[-41   8 -55 -51] : k902
[ 22  23  -1 -56] : k424
[ 22  23 -99 -73] : k581
[ 22  23  66 102] : k41
[ 22 -34 -38 -39] : k203
[-40  22 -34 -38] : k67
perm: [-38 -34  22 -40] -> k67
which: [ 22  23 -99 -73] -> k581

[ 39 -53  60  78 -13  44  20  44  35  38  22 -63  30]  k997
[ 30 -62  41  74 -13  34  24  37  40  52  17 -68  44]  k9
[ 46 -44  75  77 -13  52  16  49  29  20  27 -56  15]  k628
[-19   9  52 -30  67  54  41 -44  96  37 -18  -3 -22]  k326
[ 46 -25  94  65 -16  64   4  53  16 -23  36 -35 -15]  k656
[ 41 -18  96  54 -19  67  -2  52   9 -44  37 -22 -30]  k837
[ 32 -12 -19  41 -20  68  -9  50   1 -62  40  -8 -43]  k485
perm: [  9 -44  37 -22 -30  41 -18  96  54 -19  67  -2  52] -> k837
loc: [-3] -> k326, 11
loc: [-2] -> k837, 6

[16 13 28  1 21] : k979
[ -9   0 -19   9  -5] : k11
[ -4  46 -20  -5 -36] : k324
[-37  -5 -20  -4  46] : k890
[-16 -41 -46   4 -10] : k549
[ 17 -16  20   8  15] : k951
[ -4   2 -28  -2 -28] : k447
[ 12 -21  95   3 -23] : k117
[ -4  45 -37 -20  -5] : k450
[ 33 -15 -37  -7  28] : k365
[ 28 -28  22   7 -21] : k625
perm: [ 46  -4 -20  -5 -37] -> k890
loc: [-23] -> k117, 4
perm: [ 15   8  20 -16  17] -> k951

[-1  0  1  4 -2] = k680
[-1  0  0 -1 -1] = k440
[ 1 -1  1  4 -1] = k698
[-1  1 87 25 -4] = k97
[ 1  2 -2 -2  0] = k534
[  1   5   5 104  -4] = k605
[ 27 -27   6  30  83] = k208
next: [0 1] -> [ 4 -2]
which: [-1  1 87 25 -4] -> k97

[-14 -22  22  83 -24 -42 -42  -6]  k175
[-49 -56 -69  12 -53  48  49 -59]  k630
[22 24 35  3 22 -4 -4 27]  k508
[ -9 -10  20  -6  -9  26  27 -12]  k606
[ 19  21  12 -27  21  30  30  18]  k716
[10  9 20 11  8  3  4 13]  k110
[-5 -6 -2  9 -6  5  5 -6]  k258
[-24  23  83 -14 -22 -42  -6 -42]  k981
perm: [-42 -42 -24 -22 -14  -6  22  83] -> k175
next: [-6  5] -> [ 5 -6]
next: [35  3 22] -> [-4 -4]
loc: [49] -> k630, 6

[ 51  49  51  50 -37] = k830
[ 41  39  40  38 -27] = k652
[-22 -26 -22 -27   9] = k522
[ 69 -52  52  49  69] = k294
[ 51  49  69  69 -52] = k473
perm: [-52  51  49  69  69] -> k473
which: [ 51  49  51  50 -37] -> k830
next: [49 51] -> [ 50 -37]
perm: [-26 -22 -27   9 -22] -> k522

[-10  35  13 -45  17 -38 -35 -23  27 -30] : k383
[  5  37 -12  -5  -5 -71 -18 100 -36   0] : k293
[  6  27 -66  37 -16  29  30  12   6  49] : k50
[ 12 -11  74  10 -21  50  34  27 -59  28] : k672
[-18  99  30 -51  67 -40  31 -45  26  15] : k873
next: [-18 100] -> [-36   0]
perm: [ 28 -59  27  34  50 -21  10  74 -11  12] -> k672

[-87  53 -31 -56   0 -42  75  11  46 -69 100  64  55  -5 -33 -25   4  50
 -39 -74] -> k436
[ 66  99  50  15  63  68  -7 -32 -42 -81 -87 -60 -47 -25  -4 -33 -40  12
  54  43] -> k464
[-32  28  54  49  77  95  33  19  78  49 -22 -30 -48 -88 -81 -62 -46 -15
  -9 -39] -> k359
[-56 -31  -5 -25 -42   0  53  46  55 100  64  11  50  75   4 -33 -39 -75
 -87 -69] -> k196
[-86 -90 -65 -49 -23  -6 -33 -38  13  54  41  55  97  12  65  64  49  67
 -32 -45] -> k715
[ -7 -38 -36  26  54  42  73  99  39  14  73  56 -15 -33 -50 -87 -83 -62
 -48 -19] -> k518
[-92 -70 -54 -26  -4 -29 -41   4  52  44  59  97  56  10  62  73  -2 -32
 -40 -79] -> k855
[ 70  -9 -32 -42 -81 -84 -64 -52 -24  -6 -33 -36  11  52  47  63  97  52
  12  64] -> k494
[-48 -87 -86 -61 -50 -21  -5 -34 -37  16  55  41  64  97  49  12  65  67
 -12 -32] -> k320
loc: [39] -> k518, 8
perm: [-87 -39 -33  55  64   0  50  -5 -75  53 -25   4 100 -42  11  75 -69 -56
  46 -31] -> k196
next: [55 41 64 97 49 12 65 67] -> [-12 -32]

[ 13  35 -51 -79 -29 -78 -80  68 -75  45 -54  70 -50 -37   0 -61 -49 -48
  19  85  81  52] -> k631
[ 45  69 -32 -80 -26  31 -85 -50 -39 -54  -9  68  52  63 -29  71  13  -2
  32 -78  35 -75] -> k589
[ 13  35 -39  52 -29 -78 -80  68 -75  45 -54  70  -2 -26  32  71 -50  31
 -85  63 -32  -9] -> k544
[-26  45 -50 -54 -29 -77  68  35  13  32  52  71  -2 -32  31 -75  -9  63
 -80  69 -85 -39] -> k925
perm: [ -9 -32  63 -85  31 -50  71  32 -26  -2  70 -54  45 -75  68 -80 -78 -29
  52 -39  35  13] -> k544
loc: [-77] -> k925, 5
next: [-9 63] -> [-80  69]
perm: [ 13  -2 -50 -32  69 -54  52 -85  71 -80 -26  45 -39  32  -9 -78 -29  68
  31  63  35 -75] -> k589
next: [ 13  32  52  71  -2 -32  31 -75  -9  63 -80] -> [ 69 -85]

[ 2 24 -9  2  6  1 -4  0 -8 16 -6 12] : k276
[ 5 16 15  3  5 18 31  8  1 22 29 24] : k735
[ -2 -65  10  -6  -9 -18 -25  -8   1 -57 -13 -51] : k61
[  7 -17  30   3   3  10  17   4  -2 -10  28  -5] : k552
[  2 -35 -20 -12  -5  -2  17  -3  -9 -12  -5  -7] : k655
[-23  13 -99  23 -19 -34 -38 -14  11  11 -87   3] : k533
perm: [ -7  -5 -12  -9  -3  17  -2  -5 -12 -20 -35   2] -> k655
loc: [22] -> k735, 9

[ 50  41 -40  -5  52  93 -26 -19  10] = k829
[-27 -40  -5  41  93  52  28  12  -2] = k725
[-16   3  28 -10 -29 -10   2 -11   9] = k259
[ -1   9 -20  13  22  39  -7 -10  18] = k554
[ 26  37 -17  -4  36  82 -22 -27  26] = k331
perm: [ 93 -26 -19  10  50  41 -40  -5  52] -> k829
next: [ 41 -40  -5  52  93] -> [-26 -19]

[-64  64 -74 -23  32  51  -3  73  60] = k333
[ -4 -15   9 -59  37  37 -35 -37 -31] = k266
[ 53  65 -63 -53 -26   9  13  55 -42] = k779
[  6 -47  51 -19  71  54  51  20  -5] = k918
[-34 -74  47  20  -8 -76  44 -18  -2] = k498
[ 39 -74 -65 -14  73  77  -8 -25 -79] = k753
[-30  67  37 -48  54  64  10  48 -35] = k478
[-21  12  -5  74 -69 -26  -5 -28  20] = k868
[ 37 -27 -22 -77  76  83  79 -26 -36] = k634
[-46 -12  37 -53  56 -82 -71 -16   8] = k524
[  1 -79 -67  71 -69  54  -2 -48  40] = k43
[  4  34  29 -78 -73  73   6  30   4] = k187
next: [ 37 -48  54  64] -> [10 48]
next: [ 74 -69] -> [-26  -5]
next: [67 37] -> [-48  54]
perm: [ 77  -8 -25 -79  39 -74 -65 -14  73] -> k753
next: [-15   9] -> [-59  37]
perm: [-42  55  13   9 -26 -53 -63  65  53] -> k779

[ 18   5   3  41  49 -58  76  43  51 -19  28   5 -72  58 -27 -56] = k741
[-78  38  56  -8  62 -87 -71 -25  62  24 -24  52 -69 -53  17 -18] = k214
[ 62 -87 -24  24 -53 -25  17  20 -33 -82 -71  -8 -69  62  56 -18] = k941
[-33 -83  56  -8  62 -87 -71 -25  62  -6  25  -1  -7  -6 -47 -72] = k142
[ 45 -53  77 -39 -71  36  38  85 -58  67  -1  32 -23  48 -65  69] = k136
[-57 -55  63 -32 -85  65  29  75  26  33  61   9 -11  18  83  11] = k18
[ 20  -5 -52  27  12 -70 -54   1  56  31  80  52 -78  40 -70  60] = k703
[-53   8  10 -47 -69  30  73 -47  37 -80  20 -67 -82  15  82 -29] = k955
[-33 -83  56  -8  62 -87 -71 -25  62  24 -24  20 -69 -53  17 -18] = k362
[  6  -2 -36   7  45   1  40  11 -58 -29 -13 -60  38  54  43 -34] = k36
[-71 -87 -47 -72  56  62 -82  -6  -7  -1  62  25 -25  -6 -33  -8] = k51
perm: [-53 -83  -8  62 -87  24 -71 -25 -24  56 -18  62 -69  20  17 -33] -> k362
perm: [ -1 -47  -7 -87 -71  -6  -6  25 -33 -25 -72  62 -83  56  -8  62] -> k142
next: [-19  28   5 -72] -> [ 58 -27]
next: [-85  65  29  75  26  33  61   9 -11  18] -> [83 11]
next: [-78  40] -> [-70  60]

[ 69 -50 -56 -44  11  51  72  61 -52  31 -65 -42 -41 -24  14] -> k561
[ 69 -50 -56  85  11  51  72  61  60  31 -65 -42 -41 -24  14] -> k787
[ 14 -15  65 -20  55  91  61 -22 -60  31 -11  90 -25   1 -17] -> k272
[-13 -65   8 -32  60 -48 -33  56  58  41 -10 -59  40   8 -73] -> k128
[-19  40  13  57 -78 -14  31 -70  39 -55  86  24  46 -51  27] -> k386
[ 69 -50 -56  85  11  51  72  61 -52  31 -65 -42 -80  -3 -42] -> k304
[ 50  26 -76  67 -84  35 -29   3 -23 -66 -44  89  30  21 -61] -> k481
[ 27 -29 -91  62 -23 -27 -72 -36 -48  93 -26 -75 -43 -82   4] -> k47
[ 90 -51  10  20 -83  74  -8 -83  58  10  -4  89  42  67 -85] -> k371
loc: [-43] -> k47, 12
loc: [-11] -> k272, 10

[ -6  14   4 -56  31  22  27   6 -62  -8 -46 -37  44 -19  35   9  46 105] = k616
[ 21 -13   7  67 -24 -15 -18  -1  56  29  18  37 -42  11 -32  -7 -45 -87] = k132
[-23 -45 -36  -9 -56 -37   5 -39  71  57  98  57 -68  83 -49 -34 -66 -46] = k519
[ 29  41  39  26  50  34  -9  39 -58 -49 -95 -48  58 -82  41  32  55  27] = k966
[ 46 -25  29  40   8  32  49  -4 -13  72 -15  22 -25 -27  -8 -16 -30  74] = k321
[-13  42  -5 -30  13 -18 -31  24 -12 -20  -9 -36  48  11  27  29  53 -19] = k550
loc: [-23] -> k519, 0
loc: [67] -> k132, 3

